Each named move below is a turn or a mirror, shown by a few rows before and after it. Which moves, in which order, take the first row of each later pair to the second? The first pair is answered.
H:
[-0.63  1.99  1.59  0.04  3.81 -0.31  0.40  2.04  1.02 -1.14] -> [-1.00 -0.75  0.88  1.74 -2.78 -0.83  0.68 -2.13  1.70  2.80]
[ 0.28 -1.41 -1.70 -2.26  0.60  1.16 -1.74  2.15  1.18 -1.35] -> [ 0.07 -2.40 -1.85 -1.53 -2.16  0.81 -1.46  0.35  1.35  0.07]
[-1.54  1.23  1.61 -0.41 -1.57  0.04 -1.63 -1.20  0.17  0.00] -> [-1.74  1.80  1.64 -0.88 -0.22  0.33 -1.76 -0.32  0.07 -1.12]
Z:
[-1.39  1.89 -1.39 -2.55 -0.22 -0.42 -1.79  1.86 -1.92 -4.42] -> [-2.39  2.61 -0.57 -1.32 -1.81 -1.13 -1.89  1.87 -0.14 -3.74]
[-2.14  3.96  3.51  3.61  1.01 -1.68  0.54  2.38  4.27 -2.02] -> [ 1.62  1.20  0.39 -0.47  7.22  0.85  0.85  2.07 -1.59 -3.65]
[-3.22  1.64 -0.17 -0.83 -1.96 -1.13 -3.00  5.77  2.59 -0.76] -> [-0.24 -0.45 -2.36 -3.90  2.44  0.53 -2.80  5.33 -1.42 -2.02]
F:
[-2.72  1.60 -0.08 -0.78 -1.07 -0.07 -3.36  5.28  2.09 -1.86] -> [ 0.88  1.30  0.18 -0.85  6.30  1.26 -0.18  2.81 -1.91 -2.56]
[ 4.84 -5.64 -1.07 -1.54 -3.17  0.64  0.53 -7.04 -2.31  2.48] -> [-0.41 -2.54 -0.35 -2.10 -9.12 -0.94 -4.10 -0.04  3.37  0.68]
[-0.91 -0.48  0.43  1.76  0.55 -0.30 -0.16 -1.48  0.33  1.73] -> [-1.45  0.14  0.51  1.77 -0.03 -0.58 -0.98 -0.43  1.15  1.28]
[ 2.57  1.45  0.16  0.60  3.12 -3.32  2.07  2.19 -0.17 -1.58] -> [ 3.72 -1.19 -0.87  1.19  1.12 -3.00  3.25 -1.60 -1.64  0.97]
Pairs:
(2 to 3 moves a pair)
[-3.95  3.20  0.42  1.52 -2.21  0.82 -3.48  5.33  2.71  0.50] -> [-1.31  4.49  1.22  1.04  5.33  1.64 -1.06  4.74 -0.11 -1.28] => H F
[ 0.17 -2.16 -0.62 -1.34  1.46  1.66  1.49 -3.22 -3.16  2.44] -> [-1.58  1.78  0.49 -2.63  4.20  1.20 -0.36  2.49 -0.87 -1.20] => F F F
[ 1.74  3.32  1.74 -0.33  8.98  0.52  2.68  0.98 -2.01 -3.39] -> [-2.62  3.68  4.15  5.62 -3.07 -2.39  2.58 -1.91  4.66  1.60] => Z H
[ 2.25 -2.30 -1.68 -1.24 -0.54  0.05  2.79 -2.17  0.34  2.45] -> [ 0.17  2.07  1.21  0.51  1.57 -1.45  2.77  0.98  3.59  0.22] => H Z F
[-0.61 -0.75 -0.84 -0.11 -0.05  2.82 -0.25 -0.88 -1.69  0.24] -> [-2.18  0.94  0.18  1.10 -1.40  1.93 -0.62  0.66  0.56  0.02] => Z F H
[-1.42 -2.06 -1.31  2.86 -6.73 -1.16 -0.41 -2.55  2.56  1.62] -> [-1.35  3.90  2.12  2.70  3.66 -1.39  0.91  2.33  3.12 -3.92] => F F Z
[-0.90  0.75 -1.22 -3.73  0.85  0.19 -3.37  5.24  0.46 -3.84] -> [-2.21 -1.00 -1.04 -0.94 -6.50 -0.79 -3.26  2.04  2.96 -0.06] => Z H
[-0.40  0.97  0.34  0.64 -2.68 -0.12  0.51 -0.58  0.79  0.77] -> [ 0.10  2.31  1.23  1.22 -0.04 -0.12  1.51 -0.79  0.74  0.03] => H F Z
[ 0.57 -2.30 -3.39 -4.55  0.01  0.73 -2.63  2.48 -3.00 -1.72] -> [-2.45  1.54 -0.32 -1.95 -1.77 -1.12 -3.26  5.36  1.63 -2.48] => Z H
[ 1.43 -0.89  0.13  1.84  0.76 -0.62 -0.16 -0.22 -3.42  1.47] -> [-0.20 -0.75 -0.58  1.14 -2.20 -1.00 -2.34  2.03 -2.07  1.15] => F Z F
[-0.33 -1.75 -0.57 -2.41 -1.28  1.75 -2.53  2.21 -2.03 -1.34] -> [-1.96  0.15  1.36 -0.10 -3.66  0.43 -2.03  2.43  1.10 -0.80] => F Z
[-0.15 -3.25  1.17  1.84 -2.65 -1.52 -2.34 -0.33  3.42  2.15] -> [ 1.67 -5.29 -1.29 -1.18 -0.66 -0.27 -3.22 -0.13  0.28  1.52] => Z H F
[ 0.10 -1.61 -2.09 -0.80  0.27  2.23  0.02  0.08 -2.70  1.10] -> [-2.35  1.03  0.08  1.42 -2.39  0.71 -0.84  1.82  0.96  1.07] => Z F H
[ 0.89 -3.76 -2.69 -3.92 -1.00  1.90  0.35 -2.80 -5.14  0.95] -> [-2.59 -2.11 -1.12 -1.45 -7.45  0.15 -1.31 -1.28 -0.26  2.16] => H F Z
[-1.17  1.97  0.75 -1.68  2.75 -0.57 -1.49  4.68  0.18 -2.87] -> [-2.96  0.78  1.07  0.76 -4.31 -1.69 -1.89  2.45  2.64  0.38] => H F H
[ 1.88 -2.25 -0.30  0.67 -1.10  1.26 -1.01 -4.07 -0.44 -1.21] -> [ 1.30 -2.50 -1.58 -1.28 -1.22  1.62 -2.50 -1.88 -0.54 -2.47] => F Z
[ 0.86 -1.92  0.23  0.87 -4.35 -0.40 -1.73 -1.54 -0.09  2.08] -> [ 1.15 -2.08 -1.25 -1.91 -2.34  0.40 -3.59  1.42 -1.20  0.09] => Z F Z
[-2.80 -0.88 -2.65 -1.59 -3.00 -0.09 -2.22  0.77 -0.98  1.44] -> [-1.51 -1.24 -3.08 -2.36 -0.96  0.79 -2.08  0.77 -2.54  0.99] => F H Z
[ 1.68 -4.43  0.31  0.18 -1.29  2.21  0.75 -2.59 -3.18  1.48] -> [-0.93  1.46  3.54  0.82  2.61  0.90 -0.21  3.59  0.89 -2.72] => Z F F
[-1.11  1.24 -1.29 -3.60  0.40 -0.11 -2.57  4.24  0.36 -2.56] -> [-0.88 -0.53 -0.03  0.94 -5.46 -1.09  0.34 -2.69  1.63  2.44] => F F Z
[ 2.61 -3.18 -2.16 -1.85  1.07  1.33  0.90 -2.52 -3.55  0.70] -> [-0.79 -1.17 -2.48 -3.76 -0.98  0.63 -3.09  3.79 -0.27 -1.86] => F F Z
[ 1.29 -1.89 -2.06 -1.42  0.40  1.75 -0.12 -0.15 -1.08 -1.02] -> [-0.40 -0.77 -1.45 -0.69 -2.17  0.81 -1.31  1.40  1.27 -1.06] => F F Z
[ 2.21  0.51  0.12 -2.16  5.43  1.29 -0.63  2.17 -2.53 -2.43] -> [-2.32  2.86  2.83  2.40 -2.51 -1.20 -1.27  2.74  3.75 -0.37] => F Z F
[ 0.01  2.51 -1.69 -0.90  2.63 -1.36 -1.98  2.71  1.25 -4.38] -> [-1.09  0.55 -1.90  1.71 -4.87 -2.12 -1.82 -1.03  3.04 -0.35] => Z H
[-4.31  0.30  1.73  0.47 -5.79  0.49 -0.46  0.92  0.63  0.22] -> [-1.43 -2.83 -1.62 -3.47 -2.48  2.53 -0.78  0.04 -4.16 -0.20] => Z F
[ 0.92  1.77  1.81  3.28  1.95 -0.09  3.73 -3.23  0.39  2.05] -> [ 0.32  3.47  1.50  0.76  5.33  0.26  1.97  1.22  0.63 -1.50] => Z F H
[-2.10 -2.93 -1.10  1.88 -2.17  0.71  2.84 -4.68 -1.18 -0.06] -> [-2.82 -1.85 -0.21  2.98 -2.69  0.10  2.96 -4.11  0.10 -0.13] => H F Z
[-3.56  3.36  1.36 -0.64  2.72 -1.22 -0.51  2.02  1.77 -2.17] -> [-0.12 -1.98 -2.51 -3.01  2.75  0.69  0.09 -2.64 -3.54 -0.02] => H Z
[-1.02 -0.33  0.99  2.90 -2.44 -0.69  1.80 -2.85  1.48  2.23] -> [ 0.31  1.13  1.88  2.44  3.21 -0.21  2.95 -2.22 -0.38  0.13] => F F F
[-0.46  0.44  0.93 -1.58 -1.20 -0.58  1.02  1.54  0.40 -2.02] -> [ 0.19  0.91  1.72 -0.43  0.23 -0.64  2.49  0.18  0.07 -1.40] => F Z F
[ 1.38 -1.23 -0.74 -0.39  2.87 -0.28  0.74 -0.05 -1.98 -0.55] -> [-0.84 -1.55 -1.14 -0.08 -2.68 -1.09 -1.45  1.30  0.46  0.45] => F F
[-0.27 -2.66 -3.69 -5.66  0.07  0.56 -1.36  3.20 -0.95 -0.99] -> [-1.95 -2.94 -2.72 -3.06 -5.36 -0.44 -1.58  1.75  1.69  1.39] => H Z
[-0.21  0.14  1.33 -0.46  2.62  0.30 -0.46 -0.81 -1.10 -1.68] -> [-0.55  0.76  1.83  0.16  2.36 -0.02 -0.34 -0.54 -0.40 -1.51] => F Z H
[-0.91 -3.91 -3.86 -0.87  1.59 -0.06 -1.38 -2.40 -1.29 -1.37] -> [-3.45 -1.97 -3.09 -0.39 -0.48 -0.81 -3.25  0.91  1.92 -2.39] => F F Z
[ 2.09 -1.11 -0.56 -2.01  3.51  0.95  0.90 -0.15 -2.12 -2.08] -> [-0.60 -2.37 -1.43 -1.60 -4.42 -0.21 -1.65  0.30  0.84  0.03] => F F
[-0.44 -0.46  0.36  0.07 -3.02 -0.63 -0.72  1.53  2.56  0.54] -> [ 2.57 -2.01 -0.02  0.04  0.69  0.55  1.70 -1.72 -0.81  1.13] => H F F
[ 0.71 -0.49 -0.82  3.52 -2.08 -2.18  0.32 -1.73 -1.81  1.90] -> [-0.26 -0.59 -1.53  2.47 -3.90 -2.10 -1.46  0.48 -0.93  1.34] => Z F
[ 1.72 -2.08 -0.92  0.45 -4.06 -0.95  0.09 -3.81  0.10  0.19] -> [-0.54  1.58  0.06 -0.93 -1.58 -1.63 -2.12  2.43  2.34 -3.65] => F H
[ 2.53 -0.12 -0.78 -0.07  2.44  1.18  1.72 -1.93 -1.39 -1.42] -> [ 2.29  0.94 -0.28 -0.07  3.33  1.15  1.50 -0.57 -0.94 -2.34] => Z F Z
[-2.44  1.11 -0.80 -1.01 -3.55  0.56 -1.89  0.74  2.57 -0.76] -> [-0.28 -1.71 -3.05 -2.82 -2.14  1.81 -1.49 -1.14 -0.80 -0.14] => Z H
[ 1.58  1.75  0.36 -1.02  4.34  0.69 -0.42  2.03 -2.02 -2.64] -> [ 0.30  3.50  2.33  1.44  3.40 -0.55  0.37  1.62  0.43 -2.12] => F Z H
[ 1.28 -1.06 -2.24 -3.26  2.55  2.49 -1.89  1.30 -2.62 -1.72] -> [-0.49  0.31 -1.36 -2.79  1.47  1.57 -3.24  3.72 -0.26 -2.77] => H F F
[ 1.10  1.68  2.29  2.70  4.31 -1.13  2.43 -0.99 -0.12 -0.34] -> [ 2.13 -1.29  0.81  2.53  1.26 -0.51  2.59 -3.90 -1.37  2.02] => F Z
[ 0.81 -1.61  4.28  2.30 -1.49 -0.40  1.39 -1.48  1.97  3.71] -> [-1.21 -0.77  2.79 -0.78 -2.47 -0.28 -2.13  3.95  3.15  0.96] => Z F F
[ 1.80 -0.43  0.83  1.28  1.20 -0.01  1.90 -2.67 -1.48  0.71] -> [ 1.35 -0.46 -0.99 -1.98  2.29  0.47 -0.98  1.04 -2.06 -1.62] => F F Z
[-1.14 -4.34 -3.68 -3.52 -6.18  0.59 -3.27 -0.07 -0.87  2.25] -> [-1.25 -2.98 -3.99 -5.53 -2.73  0.90 -4.50  3.31 -1.25 -0.43] => F H Z
[-2.94  0.78  1.93 -0.01  0.38  0.45 -0.72  2.76  2.05 -2.34] -> [-0.01 -0.30  1.98  0.52  3.81  1.52  2.19 -1.05 -0.88 -1.51] => H F F
[ 1.54  0.75  0.74 -3.69  2.34  4.03 -0.23  1.25 -2.38 -0.24] -> [ 1.12 -1.74 -0.31 -3.21 -2.89  3.83 -0.65 -0.62 -1.89  2.20] => F H F
[-2.96  3.48  1.59  3.26 -2.82 -3.45  2.02 -2.32  6.44  4.22] -> [ 1.82  0.71 -3.44 -5.72  8.11  0.39  0.20  1.18 -1.83 -0.78] => Z F H
[-2.15  3.87  2.82  2.65  1.26 -1.47  1.09  1.44  3.96 -0.18] -> [-1.62  2.03  2.32  3.88 -1.73 -1.54  2.20 -1.90  3.54  2.28] => F H F
[-0.18 -0.58 -1.63 -1.64  3.05 -0.30 -0.35  1.83 -0.14 -1.16] -> [-1.14  1.34  0.33  0.41  2.25 -1.28  0.15  2.18  2.22 -0.83] => F Z H
[ 1.93 -2.66 -1.92  1.00 -2.11  0.62  0.48 -3.84 -2.02  2.78] -> [-1.88  0.85 -0.73  1.22 -4.38 -1.21 -2.30  2.17  2.57  0.77] => Z F
[ 2.40  1.65 -0.51  0.59  1.20  1.33  0.62 -0.65 -1.64 -0.41] -> [ 0.46  2.87 -0.18  0.58 -1.62  0.59 -0.99  1.79  0.78 -0.88] => H F F
[ 2.74 -0.32 -0.17  3.74  2.43  0.98  0.16 -2.63 -0.28  1.85] -> [ 1.35  0.85  1.21  4.69  1.17 -0.02 -0.01 -1.46  1.48  1.62] => H Z
[-0.74  2.99  2.39  1.44  2.21 -1.12 -0.02  0.92  1.19 -0.89] -> [ 1.90 -0.51  0.77  0.68  2.00  0.14  1.27 -3.32 -1.87  1.34] => Z F
[ 0.18  2.36 -0.32 -1.87  4.98  0.12 -0.54  2.94 -0.98 -2.99] -> [-2.95  1.90 -0.03 -0.09 -3.55 -1.22 -2.63  2.95  3.26 -0.27] => H F
[ 0.78 -1.92 -1.84 -0.99 -1.35  1.51  0.31 -0.90 -2.42  0.60] -> [ 0.08  0.23 -1.37 -1.94  0.84  1.38 -0.62  2.59 -1.41 -1.69] => Z F Z
[-1.97  2.33  1.91  2.29 -2.79 -0.82 -1.35  1.19  4.15  0.83] -> [ 2.14  1.61  2.07  2.01  4.27  0.64  2.55 -2.45 -0.39  0.81] => F F
[ 2.08 -2.16 -2.17 -2.42  1.05  1.35 -0.71  0.36 -2.94 -0.45] -> [ 0.29 -1.96 -2.42 -1.93 -3.21  0.85 -2.00  1.04 -0.83  0.19] => H F
[ 1.37 -2.48 -0.42 -1.37  4.00  0.75  0.40 -1.46 -2.88 -0.31] -> [-1.21 -2.00  0.87  1.98 -3.02 -1.14  0.35 -2.80  1.43  2.51] => H Z
[ 1.17  2.49  1.18 -0.65  3.17  0.67  0.69  3.40 -0.11 -1.90] -> [-0.21  0.89  1.38  2.19 -4.04 -0.25  0.57  0.29  2.36  1.90] => Z H
[-1.14 -0.33  1.55 -0.29 -3.47 -1.62 -1.46  2.75  1.46 -1.87] -> [ 0.91 -1.39  0.06 -2.61  0.58 -0.41 -1.25  2.98 -1.53 -3.07] => H Z
[ 2.21 -0.58 -0.31 -0.78  3.89  0.62  0.38 -1.35 -2.74  0.47] -> [ 1.58  0.09 -0.47 -1.96  4.33  0.44 -0.72  0.76 -2.21 -0.52] => F H
[ 0.36 -0.08 -0.20  1.53  2.83 -0.58  1.15  1.71  0.98 -1.37] -> [ 0.86 -1.03 -0.36  2.08  2.49 -0.54  2.32 -0.09  0.32 -0.21] => Z F
[-1.71 -0.44  0.98  2.89 -3.98 -0.93  1.44 -1.22  0.96  0.85] -> [-0.28 -0.21 -0.96 -2.08  2.12  0.81 -0.25  3.06 -2.25 -3.12] => Z F H
[-1.27  0.05 -0.43  0.56 -1.79 -0.93 -0.47 -0.89  0.42  1.80] -> [-0.46  1.67  0.55  0.14  2.78 -0.61  0.00  0.65 -0.44 -0.24] => F F
[-0.60 -0.47  0.84  3.79 -2.50  0.94 -0.02 -0.72  2.90  0.99] -> [ 1.42 -0.45 -0.50  0.29  4.21  2.55 -0.21  1.50 -0.56 -2.27] => F Z
[-2.12  1.86  3.45  3.12 -1.72 -1.00  0.71 -1.63  4.32  0.91] -> [ 0.12  2.24  3.70  2.71  3.42 -0.06  2.81 -2.60  2.04  0.17] => F F
[-1.27  2.04  2.73  2.71  1.06 -0.27  0.70  0.88  2.33 -1.36] -> [ 1.58 -2.23 -0.33  1.28  0.90  1.05  1.58 -3.20 -1.85  0.70] => Z F
[ 0.39 -0.99 -2.71 -0.64 -0.96  0.66 -1.73  1.61 -1.24 -0.65] -> [-0.81  1.24 -0.74  0.59 -0.10 -0.08 -1.59  3.17  0.26 -1.46] => Z F Z
[-1.88  0.25  1.21  1.30 -1.37 -1.52  0.71  0.02  2.75  1.01] -> [-1.75 -1.65 -1.27 -1.47 -2.32 -0.52 -0.93  1.20  1.33  0.47] => Z F F
[-1.92  3.15  1.10  0.67 -0.42 -1.29 -0.59  2.74  1.10 -2.83] -> [ 1.03 -2.36 -2.40 -0.89 -2.51  0.29 -0.01 -2.33 -3.22  0.05] => Z H Z
[ 4.33 -0.05 -0.14 -1.25  4.14  2.25  1.50 -0.93 -3.22 -1.93] -> [ 0.76  2.33  0.19 -1.92  1.47  1.27 -2.03  4.63  0.69 -3.97] => H F H
[ 3.03  0.13 -1.39 -0.04  1.79  0.68  0.34  2.51  0.90 -0.55] -> [ 1.33  0.69 -0.38  1.63 -1.30 -0.24  0.18  2.27  2.74  0.68] => Z H
[-0.67 -0.44 -1.99  0.88 -1.16 -2.02 -1.62 -2.30  1.11  1.28] -> [-0.69  1.25 -0.35  2.03  0.12 -2.31 -0.50 -2.05  1.89  0.94] => H F Z
[ 0.51  1.65  0.21 -1.57  3.87  0.06 -0.22  1.25 -0.23 -3.36] -> [-1.61  1.52  1.29  1.86 -3.27 -1.45 -0.15 -0.71  3.10 -0.26] => Z H
[ 0.23 -1.37 -1.16  0.64  0.21  1.11  2.04 -4.11 -1.80  0.50] -> [-3.25  1.25  0.43  1.75 -2.86 -0.52  0.16 -0.57  2.57 -0.13] => Z F
[-1.42  1.79  2.88  3.83  0.89 -1.46  3.29 -2.53  1.06  0.89] -> [ 0.23  1.53  1.74  1.79  4.81 -0.25  3.24 -2.02 -1.49 -0.85] => H Z
[-0.35 -1.18 -1.31 -0.04 -2.77  0.08 -0.69 -0.32 -0.02  0.57] -> [ 1.15 -0.71 -1.24 -0.89  1.65  0.71  0.17 -0.24 -1.84 -0.59] => H F
[-1.29  0.31  1.15  0.34 -1.84 -0.22 -0.63  0.51  1.09  0.37] -> [ 0.57  0.31  1.22  0.19  2.18  0.51  1.13 -0.59 -1.10 -0.28] => F F
[-0.72  2.35  2.24  1.73 -1.89 -0.93 -0.16  0.89  2.44  0.02] -> [ 0.67 -0.53  0.52  1.15 -3.89 -0.36  0.01 -2.09  0.70  1.84] => Z F Z
[-1.48  3.13  3.16  4.19 -1.64 -1.49  1.13 -0.93  3.67  1.45] -> [ 0.48  3.25  3.37  4.03  2.56 -0.61  2.85 -2.16  1.41  0.87] => F F
[ 2.10 -0.66 -0.60 -1.97  4.17  0.82  0.90  0.39 -3.31 -1.81] -> [ 2.24 -1.36 -1.10 -2.11  3.27  1.25  0.75 -0.08 -3.67 -1.49] => F H
[ 0.30  3.34  2.22  0.79  5.44 -0.95  1.67  0.89  0.07 -1.63] -> [-1.30  4.28  2.75  1.50  2.63 -1.88  0.65  1.94  2.49 -1.25] => H F F
[-0.52  1.41  2.50 -2.26  4.40 -1.07 -2.64  5.49  2.10 -3.32] -> [ 2.97 -4.58  1.21  1.22 -0.40 -0.65  1.77 -5.86 -1.14  3.90] => Z F H
[ 1.69  2.69  3.88 -0.11  1.32  1.60  1.48  4.56 -0.44 -0.07] -> [ 2.02  2.51  4.98  2.00  0.27  1.18  3.06  2.08 -0.27  1.76] => F Z H
[ 2.06  0.00  1.11  0.91 -2.59  0.93  1.45 -1.95  0.80  1.46] -> [ 3.30 -0.20  1.12  0.01  0.16  1.22  2.13 -1.85 -0.67  0.76] => H F
[ 0.77 -0.36  0.08  1.11 -4.63  0.19  0.16 -3.12  1.15  3.71] -> [ 0.41  1.72 -0.79 -3.75  1.58  1.17 -2.60  4.16  0.47 -1.69] => Z F H
[-0.05 -1.84 -0.11 -2.51  1.92  1.19 -1.05  1.02 -1.92 -1.17] -> [-2.26  0.89  2.07 -0.24  0.15 -0.24 -1.12  2.59  1.46 -1.44] => F Z F
[ 2.06 -2.73 -1.95 -0.85  0.46 -1.34  2.62 -6.31 -4.42  0.74] -> [-1.06  0.47 -2.81 -5.03  1.59 -1.39 -2.68  3.51 -1.96 -4.48] => F F Z
[-1.98 -3.17 -1.06 -2.15  0.73  0.29  0.06 -6.48 -1.40  3.81] -> [-2.95  1.64  1.09 -3.10  7.42 -0.01 -0.40 -0.74 -0.33 -0.85] => Z H
[ 1.83 -0.16  1.05  1.55  5.40 -0.43  0.42 -2.62 -0.23  2.35] -> [ 0.96  1.08  1.39  0.39  6.93 -0.43 -0.94  0.45  0.32  0.41] => F H
[ 0.66  0.69  0.07  1.29  2.42 -1.48  1.47 -0.59  0.36 -1.36] -> [ 1.12 -0.13 -0.46  1.67  1.34 -1.38  1.82 -2.16 -0.02 -0.49] => Z F Z
[-2.26 -0.52 -0.89 -1.13 -4.01 -0.43 -1.58  2.19  1.11 -0.34] -> [ 0.90 -3.05 -1.55 -0.69 -1.53  0.61  1.26 -2.85 -2.74  1.64] => F F F
[ 0.29  1.90  0.08 -3.50  4.44  0.52  2.00  1.92  1.98 -1.74] -> [ 1.10  1.85  1.21 -1.17  4.52  0.15  4.22 -1.34  1.89  0.01] => Z F
[ 1.34 -2.82 -2.32 -1.18 -3.45  1.25  0.05 -0.39  3.06  3.26] -> [ 1.32 -0.07 -1.92 -3.31  2.12  1.68 -0.84  4.11  2.64 -0.79] => Z F F
